In the data rows, the value 128 means zero.
Here are some points, each followed by its number:
tensor([107, 193, 103, 111, 134, 136, 111, 145, 116, 186, 110, 146, 132, 109, 154, 120, 137,  99, 108, 104, 105, 141,
        139, 104]) 0
tensor([136, 107, 171, 148, 111, 104, 131, 145, 137,  96, 135, 121,  96, 120, 134, 140, 126, 120, 164, 126, 132,  96,
        140, 109]) 1
tensor([122, 112, 126, 136, 102, 102, 125,  97, 102, 179, 121, 133, 142, 122, 151, 153,  97, 140, 131, 136, 169, 118,
         98, 120]) 2
tensor([108, 189, 106, 103, 106, 117, 131, 105, 114, 121, 119, 132, 128, 127, 124, 108, 109, 127, 115, 100, 136, 156,
        108, 134]) 3
tensor([153, 107, 136, 137, 134, 130,  96, 133, 139,  96, 127, 105, 113, 136,  95, 140, 114, 129, 177, 146, 133, 102,
        127, 141]) 4
tensor([128, 135, 148, 130, 131, 130, 113, 116, 134, 113, 118, 104, 110, 143, 108, 134, 132, 135, 126, 120, 129, 118,
        124, 132]) 5
tensor([144, 102, 135, 139, 124, 121, 150, 114, 126, 115, 130, 119, 116, 136, 127, 144, 114, 138, 134, 136, 142, 146,
        115, 136]) 6
tensor([147, 102, 135, 154, 133, 122, 104, 132, 132,  96, 103, 107, 115, 131, 149, 146, 124, 114, 145, 126, 134, 102,
        132, 134]) 7
tensor([156, 105, 142, 159, 112, 106,  96, 167, 155,  97, 135, 104,  99, 130, 179, 167, 128, 123, 153, 119, 129,  96,
        143, 134]) 8
tensor([ 94, 181, 120,  93, 102, 110, 143,  97,  97, 142, 130, 134, 147, 124, 162, 108, 137, 153,  95, 113, 154, 153,
         95, 122]) 9
tensor([124, 123, 102, 132, 107, 105, 155, 104, 121, 129, 124, 107, 117, 139, 160, 138, 122, 129, 118, 133, 158, 151,
        110, 137]) 10
tensor([146, 107, 151, 156, 106, 102,  97, 160, 184, 103, 178,  97,  96, 164, 173, 161, 165, 120, 120, 124, 119,  96,
        168, 135]) 11
tensor([125, 105, 118, 143, 147, 138, 123, 134, 135, 119, 133, 124, 142, 120, 114, 118, 134,  99, 122, 142, 121, 105,
        141, 128]) 12
tensor([139, 125, 140, 129, 103, 115, 165,  97, 105, 135,  96, 118, 105, 137, 105, 124,  97, 144, 144, 159, 182, 149,
         95, 129]) 13
tensor([164, 123, 168, 138, 111, 102,  96, 181, 176,  96, 163,  97,  96, 143,  95, 128, 156, 144, 193, 141, 103,  96,
        161, 143]) 14
tensor([136, 102, 137, 137, 102, 102, 124, 100, 106, 193,  96, 133, 141, 107, 167, 157, 125, 165,  95, 111, 164, 110,
        106, 120]) 15
tensor([131, 107, 125, 125, 193, 188, 143, 121, 113, 148, 116, 144, 152,  97, 105, 111, 117, 107, 124, 129,  99, 128,
        137,  94]) 16
tensor([128, 102, 154, 152, 124, 108, 139, 140, 165,  96, 188,  97,  96, 162, 141, 144, 139, 119, 162, 133, 113, 107,
        155, 147]) 17
tensor([170, 107, 148, 150, 102, 103,  96, 181, 187,  96, 158,  97,  96, 158, 102, 155,  97, 117, 196, 135, 110,  96,
        170, 141]) 18
tensor([125, 131, 104, 115, 158, 161, 140,  97,  98, 146,  96, 137, 152, 116, 107, 132, 113, 112, 108, 122, 136, 159,
         97, 121]) 19
tensor([124, 118, 142, 125, 102, 106, 147, 107, 119, 113,  96, 122, 104, 140, 122, 144, 123, 126, 114, 127, 152, 146,
        109, 138]) 20
tensor([129, 128, 143, 140, 105, 107, 112, 139, 155, 105, 161, 110, 118, 150, 172, 139, 153, 123, 122, 126, 128, 116,
        144, 135]) 21
tensor([139, 117, 147, 119, 173, 174, 117, 142, 102, 175, 108, 175, 139, 104,  97,  97, 164, 143, 140, 150, 116, 127,
        138, 109]) 22
tensor([119, 154, 124, 123, 124, 125, 157,  97, 104, 114,  96, 133, 141, 128, 108, 135, 117, 121, 108, 113, 144, 142,
         95, 139]) 23
tensor([107, 151,  95, 107, 115, 119, 146,  98, 107, 150, 136, 132, 136, 128, 139, 110, 105, 122,  96, 127, 149, 157,
         95, 134]) 24
tensor([121, 121, 128, 131, 106, 102, 111, 137, 149,  96, 128,  97, 105, 146, 167, 142, 132, 132, 144, 123, 135, 133,
        137, 151]) 25
tensor([135, 105, 106, 142, 123, 114, 149, 131, 129, 108, 103, 115, 132, 119, 140, 140, 127, 126, 120, 134, 138, 136,
        122, 134]) 26
tensor([138, 103, 123, 136, 125, 118, 161, 103, 120, 127, 124, 117, 127, 132, 123, 158, 106, 126,  99, 127, 146, 146,
        107, 139]) 27
tensor([138, 115, 128, 135, 113, 108, 148, 112, 127, 117, 111, 117, 124, 129, 144, 144, 111, 134, 135, 131, 147, 146,
        117, 137]) 28
tensor([134, 116, 148, 130, 142, 132, 120, 134, 145,  96, 161, 111, 139, 149, 100, 133, 138, 115, 153, 126, 111, 110,
        133, 157]) 29
tensor([116, 122, 144, 151, 121, 114, 138, 112, 128, 105, 122, 106, 142, 128, 155, 169, 141, 103, 107, 127, 143, 107,
        115, 138]) 30
tensor([140, 110, 161, 139, 142, 139, 161,  97, 105, 116,  96, 122, 130, 135, 101, 153, 119, 137, 128, 128, 146, 128,
         98, 138]) 31
tensor([ 94, 211,  95,  93, 109, 121, 154,  97,  97, 132, 110, 131, 148, 123, 143,  95, 154, 128,  95,  94, 137, 156,
         95, 133]) 32
tensor([129, 111, 100, 135, 118, 126, 140, 100, 106, 167, 134, 146, 142, 127, 138, 116, 119, 137,  97, 175, 160, 143,
        105, 134]) 33
tensor([156, 105, 134, 147, 120, 115,  99, 149, 161,  97, 158,  97, 102, 149, 132, 138, 174, 137, 160, 140, 123,  98,
        157, 144]) 34
tensor([144, 118, 148, 140, 103, 102, 101, 182, 190,  96, 173,  97,  96, 162, 118, 148, 141, 116, 195, 115, 104,  96,
        195, 137]) 35
tensor([117, 113, 103, 131, 131, 142, 148,  97,  99, 136,  99, 133, 165, 121, 116, 113, 117, 119, 131, 163, 148, 157,
         99, 128]) 36
tensor([ 94, 170,  95,  93, 103, 121, 146,  97,  97, 120,  96, 148, 160, 120, 112,  95, 125, 123,  95, 122, 153, 163,
         95, 136]) 37
tensor([149, 111, 149, 111, 201, 196, 112, 164, 105, 195,  96, 195, 133,  94,  95,  95, 145, 146, 153, 133,  95, 117,
        159,  93]) 38
Which two points above are nearest to each new point? Their numbers follow each, nearest first.
tensor([132, 104, 140, 149, 131, 119, 139, 132, 156, 102, 167, 101, 102, 155, 129, 153, 125, 115, 153, 131, 118, 107,
        145, 146]) -> 17 29
tensor([145, 103, 119, 130, 184, 188, 138, 148, 114, 160,  96, 177, 157,  94,  95,  95, 101, 141,  95, 153,  95, 135,
        130,  93]) -> 16 22
tensor([125, 102, 117, 131, 212, 211, 132,  97, 104, 154,  96, 128, 149, 103, 107, 120,  97,  96,  95, 139,  99, 150,
        120,  93]) -> 16 19
tensor([141, 107, 143, 134, 188, 188, 152, 106, 104, 140, 101, 143, 139,  94,  95, 121, 113, 136, 102, 144,  97, 149,
        104,  97]) -> 16 19
tensor([ 94, 234,  95,  93, 134, 138, 113, 153, 101, 223,  99, 171, 150,  94, 162,  95, 157, 100,  95,  94,  95, 160,
        141,  93]) -> 0 32
tensor([140, 117, 109, 145, 112, 111, 109, 179, 174, 106, 171, 105,  99, 133, 166, 161,  97, 107, 147, 111, 103, 100,
        173, 120]) -> 8 11
tensor([135, 107, 104, 131, 157, 155, 141,  99, 101, 144,  97, 130, 141, 119, 125, 150, 112, 116, 109, 138, 144, 157,
         99, 120]) -> 19 36
tensor([108, 176, 124, 112, 104, 118, 113, 124, 126, 134, 122, 146, 115, 140, 137, 106, 147, 123, 114, 109, 140, 139,
        122, 134]) -> 3 9
tensor([107, 192, 107, 108, 131, 133, 124, 135, 107, 189,  98, 151, 148, 105, 142, 111, 141, 106, 100, 106, 113, 144,
        132, 108]) -> 0 32
tensor([119, 145, 124, 123, 124, 122, 165,  97, 104, 122,  96, 123, 141, 128, 123, 135, 106, 119, 108, 113, 148, 139,
         95, 138]) -> 23 27
tensor([ 95, 141, 120, 105, 108, 103, 167, 100,  97, 128, 113, 132, 117, 123, 155, 139, 170, 159,  95,  94, 160, 154,
         95, 132]) -> 9 10
tensor([142, 109, 137, 146, 128, 121, 110, 147, 139,  96, 136, 116, 122, 126, 117, 121, 186, 143, 146, 147, 117, 103,
        139, 133]) -> 34 29
tensor([127, 116, 122, 131, 220, 220, 154, 120, 108, 150,  96, 143, 154,  94,  95,  99,  97,  96, 132, 145,  95, 127,
        133,  93]) -> 16 22
tensor([145, 114, 101, 129, 136, 126, 155, 122, 118, 133, 139, 121, 130, 141,  96, 147,  97, 104, 119, 123, 134, 117,
        112, 153]) -> 27 6
tensor([133, 102, 142, 122, 161, 159, 138, 159, 109, 144, 122, 197, 156,  94,  95,  95, 133, 185, 119, 148,  95, 131,
        135,  93]) -> 22 38
tensor([150, 115, 104, 149, 115, 118, 117, 159, 129, 100, 126, 141, 134,  95, 156, 150, 117, 165, 121, 139, 120, 105,
        131, 111]) -> 26 7
tensor([142, 102,  95, 128, 181, 185, 159, 123, 107, 160,  96, 163, 157,  94,  95, 113,  97, 160, 109, 161,  95, 147,
        108,  93]) -> 16 19
tensor([103, 156, 112, 106, 134, 137, 145,  97, 103, 137, 126, 129, 151, 122, 145, 120, 125, 136, 103, 121, 138, 155,
         99, 121]) -> 24 9
tensor([ 98, 153, 141,  93, 102, 102, 132, 106, 108, 155,  96, 136, 138, 103, 148, 128, 154, 152,  95,  94, 146, 157,
        115, 115]) -> 9 3
tensor([116, 136, 117, 119, 181, 186, 150, 112, 104, 146, 105, 143, 154, 103, 114,  98, 105, 107, 123, 136, 113, 138,
        121, 107]) -> 16 19
tensor([137, 113, 120, 135, 142, 138, 116, 150, 150, 116, 135, 116, 120, 121, 121, 120, 105, 101, 130, 143, 106, 117,
        148, 133]) -> 12 29
tensor([150, 107, 127, 145, 129, 122,  96, 144, 151,  96, 154,  97, 105, 142, 118, 124, 211, 138, 150, 152, 121,  99,
        150, 147]) -> 34 29
tensor([124, 105, 128, 151, 102, 102, 103, 147, 179, 111, 201,  97,  96, 155, 193, 165, 178, 130,  95, 130, 115, 108,
        171, 141]) -> 11 21
tensor([120, 129, 134, 131, 102, 102,  96, 188, 209,  96, 215,  97,  96, 163, 117, 122, 145,  96, 155, 107,  95,  96,
        212, 147]) -> 35 11
tensor([138, 129, 185, 133, 103, 102, 103, 155, 161,  97, 150, 123, 109, 147,  99, 114, 152, 128, 154, 131, 108,  96,
        164, 131]) -> 14 34
tensor([113, 113,  97, 132, 103, 114, 164,  97,  97, 131,  98, 138, 170, 125, 124, 110,  97, 118, 142, 166, 166, 159,
         95, 134]) -> 36 33
tensor([128, 104, 117, 147, 124, 121, 114, 153, 154, 129, 166, 128, 109, 135, 178, 158, 151, 148,  95, 125, 108, 115,
        154, 125]) -> 21 11
tensor([156, 108, 110, 130, 102, 102,  96, 149, 133,  96, 141, 121, 130, 121, 115, 102, 136, 162, 235, 157, 141,  96,
        135, 151]) -> 4 34
tensor([138, 120, 174, 135, 117, 118, 137,  97, 100, 145, 105, 124, 138, 132, 101, 123, 153, 133, 134, 150, 162, 127,
         98, 134]) -> 31 13
tensor([ 94, 210, 118,  93, 127, 130, 110, 193, 107, 220, 116, 234, 149, 104, 108,  95, 132, 187,  95,  94, 102, 120,
        146, 107]) -> 0 22
tensor([101, 162, 133, 114, 102, 102,  96, 194, 153,  96, 150, 130,  96,  95, 154, 141, 144, 121,  96,  94,  95,  96,
        165,  93]) -> 21 8
tensor([132, 108, 147, 134, 109, 106, 120, 121, 116, 159, 119, 137, 117, 116, 144, 141, 120, 154, 126, 142, 152, 123,
        110, 124]) -> 2 28
tensor([152, 115, 103, 128, 197, 201, 156, 120, 109, 161,  96, 152, 164,  94,  95,  95,  97,  96, 115, 161,  95, 125,
        143,  93]) -> 16 22
tensor([144, 119, 140, 129, 103, 102, 153,  97, 127, 127, 113, 116, 118, 140, 148, 151,  97, 134, 139, 127, 156, 156,
        112, 140]) -> 28 6
tensor([130, 110, 153, 128, 111, 105, 132,  97,  97, 189, 101, 151, 127, 116, 130, 131, 101, 154, 138, 149, 168, 135,
         95, 123]) -> 2 13
tensor([138, 115, 138, 131, 203, 205, 159,  99, 106, 130, 121, 145, 158,  95,  95,  98, 113, 128, 135, 165,  95, 151,
        108, 102]) -> 16 19
tensor([133, 118,  99, 131, 194, 205, 105,  97, 109, 149, 124, 122, 172, 111,  95,  95, 158,  96, 139, 170, 104, 139,
        135,  95]) -> 16 22
tensor([ 94, 171,  95,  93, 112, 120, 146,  97,  97, 126,  96, 164, 143, 123, 126,  95, 110, 134,  98, 113, 158, 166,
         95, 139]) -> 37 3
tensor([149, 107,  95, 133, 149, 157,  96, 104, 109, 145, 111, 113, 147, 124, 140,  95, 131, 140, 145, 180, 146, 144,
        105, 137]) -> 36 33
tensor([150, 102, 116, 135, 130, 120, 170, 107, 132, 124, 133, 107, 109, 138, 117, 162,  97, 121,  98, 126, 138, 154,
        113, 143]) -> 27 6
tensor([121, 110, 142, 129, 198, 197, 128, 134, 107, 129,  96, 159, 162,  94,  95,  95, 156,  96,  95, 149,  95, 147,
        130,  93]) -> 16 22
tensor([ 94, 234,  95,  93, 106, 131,  96,  97,  97, 129, 133, 152, 188, 117, 134,  95, 167, 112, 117,  94, 119, 165,
         95, 144]) -> 32 3
tensor([149, 106, 138, 139, 130, 125, 115, 128, 139, 101, 131, 104, 113, 137,  95, 140, 114, 119, 157, 141, 135, 103,
        129, 138]) -> 4 29
tensor([145, 106, 108, 135, 113, 120, 128, 114, 116, 156, 123, 141, 128, 131, 147, 111, 104, 142, 120, 170, 162, 135,
        108, 137]) -> 33 2
tensor([141, 135, 122, 122, 133, 133, 114, 134, 141, 125, 129, 111, 116, 130, 143, 128, 111, 131, 143, 113, 125, 133,
        139, 127]) -> 5 28
